One turn moves each row of this set onto another row. After a few examples, where does it send each row asked below?
tonis: +2.67; -1.68; -2.16; -1.75; +0.00; +0.22; +0.21; +3.91; +0.10; +1.10; +1.05; -1.70; +0.24; +0.43; +1.11; +2.44; +0.04; +0.71; -0.44; -0.36; -0.63; -0.55; -0.67; +3.12; -0.07; -0.14; +1.98; +2.20
pak: +2.67; -2.13; -2.12; -2.10; +0.11; +0.52; +0.59; +2.45; +1.47; +0.79; -1.78; +0.18; +0.75; +1.12; -0.12; +3.03; +0.26; +1.05; +0.69; -0.40; -0.76; -1.13; -1.22; +2.35; -0.66; +0.51; +3.58; +1.43
tes: +1.39; -1.71; -3.41; -1.49; -1.08; +0.04; -2.17; +1.04; +0.68; +0.02; +1.82; +0.13; +0.55; +2.53; -0.52; +1.65; -0.13; +1.00; +2.79; +0.00; +1.90; -1.29; +0.38; +0.80; -0.75; -0.07; +0.10; +0.11
Vutob: +2.08; -1.61; -1.51; -1.72; -1.51; +0.41; -1.37; +0.80; +0.52; -0.73; +1.98; +0.44; -1.58; -0.59; -1.21; -0.64; -0.52; -0.29; -1.58; +0.19; +0.01; -0.27; -2.17; +0.60; +0.53; -1.25; +2.52; -1.11
lepi: +2.62; -2.43; -2.55; -2.04; +0.45; +0.67; +0.55; +2.72; +1.36; +0.62; -2.56; -0.81; +0.12; +1.21; -0.16; +2.54; +0.23; +0.68; +0.46; -0.70; -0.36; -0.63; -0.99; +1.67; -0.98; +0.55; +3.36; +1.27
nur: +1.50; -0.89; -0.82; -0.59; -1.00; -0.11; -0.75; +0.15; +2.05; -0.41; -1.18; -1.59; +0.75; +0.02; -1.13; +0.79; +1.40; +0.87; +0.22; -0.35; -0.57; +1.17; -2.29; +2.46; -1.64; -1.30; +3.65; +0.77
Lefeg: +1.86; -1.21; -3.29; -0.46; -1.11; -0.66; -1.36; +1.63; +0.24; -0.09; +1.62; -0.23; +0.10; +3.16; -0.80; +1.37; +0.87; -0.01; +2.34; +0.21; +1.71; +0.03; +0.65; +1.39; +0.23; -0.05; +0.19; +0.96
duvuv: +1.49; -1.07; -1.88; -1.63; -1.25; +0.49; -0.05; +0.74; +1.45; -1.36; +2.13; -0.45; -0.90; -1.88; -0.90; +0.12; -0.55; -0.16; -0.45; +0.89; +0.87; -0.88; -2.37; -0.38; +0.01; -1.97; +2.71; -0.65
Mok: +1.40; -1.07; -1.34; -1.79; -1.34; +0.54; -0.84; +1.18; +0.81; -0.92; +1.87; +0.07; -1.35; -0.94; -1.33; -0.91; -0.11; -0.37; -1.10; +0.38; +0.52; -0.81; -1.99; -0.06; +0.69; -1.56; +2.41; -1.07
gom: +1.41; -1.49; -3.93; -0.49; -1.37; +0.15; -0.61; +1.35; +0.67; +0.00; +1.48; -0.70; -0.49; +2.64; -0.25; +1.43; +0.42; -0.16; +2.56; +0.58; +2.22; -0.15; +0.76; +1.00; -0.13; -0.08; +0.06; +0.53
Bip: +1.27; -1.49; -3.66; -0.88; -1.70; +0.26; -0.67; +1.42; +0.76; -0.29; +0.98; -0.39; -0.17; +2.51; -0.58; +1.65; +0.60; +0.33; +2.93; +0.54; +1.90; +0.43; +0.85; +0.78; -0.47; +0.17; -0.16; +0.42
Tazem: +0.89; -0.84; -0.14; -1.46; -1.44; +0.50; -1.56; +0.05; +1.79; +0.31; -0.97; -0.35; +0.67; +0.52; -1.20; +0.22; +1.19; +1.23; -0.07; -0.56; -1.00; +0.22; -1.88; +2.83; -1.15; -0.91; +3.27; -0.12
mis: +1.64; -1.22; -3.08; -0.86; -1.47; -0.39; -1.17; +1.67; +0.46; -0.46; +1.21; -0.15; +0.26; +2.97; -0.88; +1.61; +0.82; +0.47; +2.94; +0.32; +1.55; +0.64; +0.83; +1.08; -0.21; +0.05; +0.15; +0.77
rufo: +1.40; -1.50; -3.15; -1.53; -1.46; +0.05; -1.76; +1.24; +0.71; -0.35; +1.39; +0.29; +0.61; +2.54; -0.77; +1.86; +0.14; +1.14; +3.20; +0.18; +1.61; -0.36; +0.61; +0.75; -0.81; +0.07; +0.04; +0.10
Nudab: +0.87; -1.28; -1.60; -0.85; -1.38; +1.08; +0.14; -0.42; +2.77; -0.19; -1.16; -1.87; +0.33; -0.75; -0.43; +1.05; +0.67; +0.95; +0.54; +0.10; +0.01; +0.47; -2.10; +2.01; -2.15; -1.27; +3.38; +0.12
Gunuf: +1.99; -2.01; -2.53; -2.11; -0.49; +1.27; +0.66; +3.66; +0.39; +1.59; +0.80; -1.60; -0.32; +0.19; +1.50; +2.20; -0.27; +0.80; -0.66; -0.25; -0.37; -1.05; -0.38; +2.90; -0.13; +0.10; +1.55; +1.41
Tus: +1.98; -1.48; -3.73; -1.05; -0.66; -0.54; -1.75; +1.09; +0.85; -0.64; +1.93; -0.60; +0.85; +2.23; -0.53; +2.30; -0.05; +0.81; +3.17; +0.18; +2.17; -0.69; +0.09; +0.69; -1.09; -0.53; +0.51; +0.92
fubuv: +2.43; -2.41; -2.20; -2.34; +0.33; +0.76; +0.16; +2.75; +1.19; +0.91; -2.57; -0.35; +0.03; +1.44; -0.29; +2.26; +0.29; +0.74; +0.25; -0.91; -0.66; -0.87; -0.84; +1.82; -0.80; +0.67; +3.25; +0.87
Nomis: +1.67; -1.39; -3.46; -1.20; -1.29; -0.31; -1.42; +1.21; +0.95; -0.72; +1.40; -0.28; +0.75; +2.18; -0.75; +2.36; +0.23; +1.09; +3.50; +0.37; +1.81; +0.06; +0.37; +0.63; -1.13; -0.14; +0.21; +0.63
fulap: +2.36; -2.34; -2.44; -2.16; -0.08; +1.07; +0.91; +2.30; +1.62; +1.00; -1.96; +0.05; +0.50; +0.85; +0.23; +3.04; +0.12; +1.00; +0.71; -0.28; -0.68; -1.31; -1.09; +2.18; -0.83; +0.55; +3.42; +1.04
dovu: +2.01; -1.73; -2.37; -1.50; -1.55; +0.71; -0.41; +0.19; +1.23; -1.00; +2.20; -0.28; -1.35; -1.73; -0.54; +0.17; -1.14; -0.13; -0.87; +0.69; +0.55; -0.57; -2.47; +0.18; -0.33; -1.62; +2.65; -1.03
Geko: +0.23; -1.39; -1.04; -1.50; -1.87; +1.65; -0.57; -0.20; +2.28; +0.57; -1.51; -0.84; -0.25; +0.01; -0.58; -0.01; +0.80; +0.88; -0.12; -0.25; -0.35; +0.05; -1.64; +2.32; -1.46; -0.72; +2.86; -0.78
pezem: +2.06; -0.64; -0.79; -1.67; -1.01; -0.50; -1.33; +1.21; +0.72; -1.38; +2.47; +0.28; -0.24; -1.02; -1.74; -0.26; +0.03; +0.07; -0.70; +0.40; +0.10; -0.57; -2.38; +0.28; +0.67; -1.96; +2.98; -0.24
siru: +2.90; -1.16; -1.22; -1.35; -1.01; -0.77; -1.70; +0.85; +0.50; -1.43; +2.59; +0.25; -0.38; -0.88; -1.49; +0.14; -0.53; +0.07; -1.05; +0.24; -0.17; +0.02; -2.77; +0.77; +0.15; -1.74; +3.10; -0.16
Muli: +2.29; -2.14; -2.10; -2.91; +0.33; +0.68; -1.42; +3.85; +0.17; +1.10; +0.61; -1.56; +0.28; +0.48; +0.87; +2.08; -0.80; +1.48; -0.51; -1.22; -0.56; -1.52; -0.70; +2.18; -1.08; -0.11; +1.58; +1.11
Loru: +2.21; -0.84; -1.63; -1.11; -0.75; -0.55; -0.41; +1.27; +0.91; -1.72; +2.04; -1.06; -0.77; -1.32; -1.44; -0.02; +0.01; -0.54; -0.57; +0.55; +0.66; +0.13; -2.44; -0.27; +0.22; -2.17; +3.02; +0.11
zil: +2.41; -2.17; -2.79; -2.50; +0.48; +0.80; -0.54; +3.69; +0.46; +0.79; +0.47; -2.51; +0.21; -0.10; +1.27; +2.51; -0.95; +1.41; -0.16; -0.93; -0.05; -1.19; -0.83; +1.70; -1.67; -0.34; +1.80; +1.52
Bibe: +2.88; -1.39; -2.27; -0.77; -1.03; -0.44; -0.39; +0.76; +0.84; -1.66; +2.03; -1.14; -1.13; -1.31; -1.01; +0.28; -0.50; -0.59; -0.90; +0.58; +0.54; +0.63; -2.70; +0.13; -0.30; -1.90; +3.02; -0.06

Nudab -> Geko
Tus -> gom
And these:
fulap -> fubuv
tonis -> zil
Vutob -> siru
mis -> Nomis
pezem -> Loru

One turn moves each row of this set onto another row. After a few examples, where does it send each row asked below?
gak: +0.38; -0.75; +3.18; -0.14; -0.81; -2.04; +0.70; -0.77; -0.38; +1.62; -0.78; -1.95; -2.41; +1.08; +0.19; +0.31
ropu: +0.07; +1.70; +1.07; -2.88; -2.43; -1.27; +0.75; -0.72; +0.34; +2.81; -0.37; +2.13; -2.48; +1.43; -2.18; +0.06
rapug: -1.97; +1.68; +2.35; -1.11; -0.94; -2.24; -0.42; -0.75; +0.16; +2.09; -1.54; +0.20; -2.29; -0.34; -0.95; -1.16
niru: -0.43; +1.53; +1.11; -2.19; -0.80; -0.99; +1.17; -0.25; -0.11; +2.06; -1.84; +1.17; -2.42; +1.11; +2.12; -0.30
Sama: +1.19; +0.20; +1.81; -3.13; -2.50; -2.75; +0.83; -0.54; -0.44; +0.29; +1.09; +0.92; -1.34; +0.35; -1.18; -0.87
bok: +0.16; +2.61; +3.16; -1.34; -1.71; +0.14; -1.62; -0.73; -1.75; +0.63; -0.76; +0.15; -2.18; +1.76; -1.47; -1.05
vozap: +0.28; +2.68; +3.17; -1.58; -1.38; +0.45; -1.34; -0.81; -1.71; +1.08; -0.54; +0.33; -2.28; +1.50; -1.58; -0.99
Sipog: -0.72; +1.59; +1.23; -2.18; -0.95; -0.96; +0.93; +0.22; -0.15; +1.90; -1.82; +1.54; -2.26; +1.00; +1.98; -0.35
suf: +0.01; +1.72; +1.35; -2.75; -2.77; -0.94; +1.23; -1.07; -0.48; +2.96; -0.54; +2.16; -2.62; +1.17; -1.98; -0.22
gir: -1.63; +2.07; +1.81; -0.94; -0.51; -2.16; -0.34; -0.17; +0.49; +2.30; -1.20; +0.21; -2.55; -0.16; -0.99; -1.27
letu: -0.18; +0.98; +2.60; -0.50; -4.52; -0.13; +0.69; +0.68; +0.48; +0.18; -0.21; +0.45; -2.65; +3.06; +0.29; +0.20
ronom: +0.46; +2.37; +3.01; -1.77; -1.46; +0.15; -1.72; -0.87; -1.62; +1.00; -0.88; +0.06; -2.33; +1.88; -1.68; -0.97
Puva: +1.08; +0.48; +2.24; -3.36; -2.40; -2.89; +0.56; -0.29; -0.62; +0.37; +0.98; +0.84; -1.28; +0.61; -1.21; -1.07
Tuki: -0.16; +1.91; +1.30; -1.93; -0.78; -1.26; +1.23; +0.04; +0.14; +2.27; -1.54; +1.89; -2.41; +1.34; +1.85; -0.30
dogek: -0.18; +0.96; +2.59; -0.26; -4.70; -0.64; +0.77; +0.28; +0.50; +0.23; -0.50; +0.70; -2.81; +2.99; +0.19; -0.04
fov: +1.13; +0.37; +1.82; -3.10; -2.54; -3.07; +0.50; +0.11; -0.31; +0.06; +1.09; +0.80; -1.56; +0.56; -1.17; -1.04
lak: -0.01; +1.71; +1.19; -2.32; -0.81; -1.00; +1.23; +0.25; +0.06; +2.02; -1.90; +1.49; -2.32; +0.99; +1.94; -0.35
Bidet: +1.07; -0.15; +1.84; +0.09; -2.03; -0.28; +1.06; +0.66; +0.30; -0.36; +0.26; -0.73; -2.87; +0.54; -1.89; +0.57
bibot: +0.49; -0.83; +3.06; -0.37; -0.76; -2.37; +1.10; -0.86; -0.77; +1.31; -0.59; -1.75; -2.80; +1.62; +0.06; +0.03
Zot: +0.04; -0.67; +3.06; -0.09; -0.81; -2.18; +0.96; -0.88; -0.82; +1.80; -0.75; -1.87; -2.48; +1.56; -0.09; +0.11
zer: +0.06; +0.13; +2.04; -1.44; -2.74; -1.64; +2.11; +2.70; -0.30; +1.76; -0.53; +1.16; -1.56; +1.74; -1.01; +0.41
libo: +0.05; +1.20; +2.92; -0.38; -4.75; -0.54; +1.10; +0.65; +0.23; +0.34; -0.52; +0.66; -2.66; +2.94; +0.15; -0.49
kulov: +1.26; +0.29; +1.57; -0.20; -2.06; -0.64; +1.09; +0.68; +0.02; -1.11; -0.13; -0.80; -2.86; +0.83; -1.79; +0.44
meraf: +0.16; -0.34; +3.00; -0.06; -0.66; -2.34; +1.22; -0.83; -0.69; +1.29; -0.66; -1.87; -2.99; +1.46; +0.03; +0.28
sir: -0.09; +1.35; +2.57; -0.43; -4.73; -0.50; +1.17; +0.52; +0.10; +0.19; -0.55; +0.81; -2.92; +2.72; +0.52; -0.05
tuk: +1.19; +0.58; +1.53; -3.02; -2.33; -3.13; +0.63; +0.13; -0.53; +0.43; +1.30; +0.61; -1.26; +0.93; -1.25; -0.67
seg: +0.29; +0.25; +2.45; -0.62; -1.76; -0.07; -0.80; -0.09; +1.29; +0.94; -2.65; -0.97; -2.70; +2.17; -0.82; -1.64
pid: +0.35; +0.24; +2.35; -1.62; -2.23; -1.63; +2.70; +2.55; -0.67; +1.39; -0.61; +1.42; -1.87; +1.86; -0.87; +0.07
Fuba: +0.81; +0.53; +2.69; -0.13; -1.53; +0.02; -0.76; +0.10; +1.30; +1.44; -2.49; -0.68; -2.45; +1.93; -1.15; -1.52
zuzi: +0.42; +2.54; +3.19; -1.34; -1.60; +0.18; -1.69; -0.80; -1.46; +1.33; -0.33; +0.32; -2.49; +1.30; -1.42; -1.37

fov -> dogek
pid -> kulov
zer -> Bidet
And these:
Sipog -> Sama
letu -> gak
bok -> niru

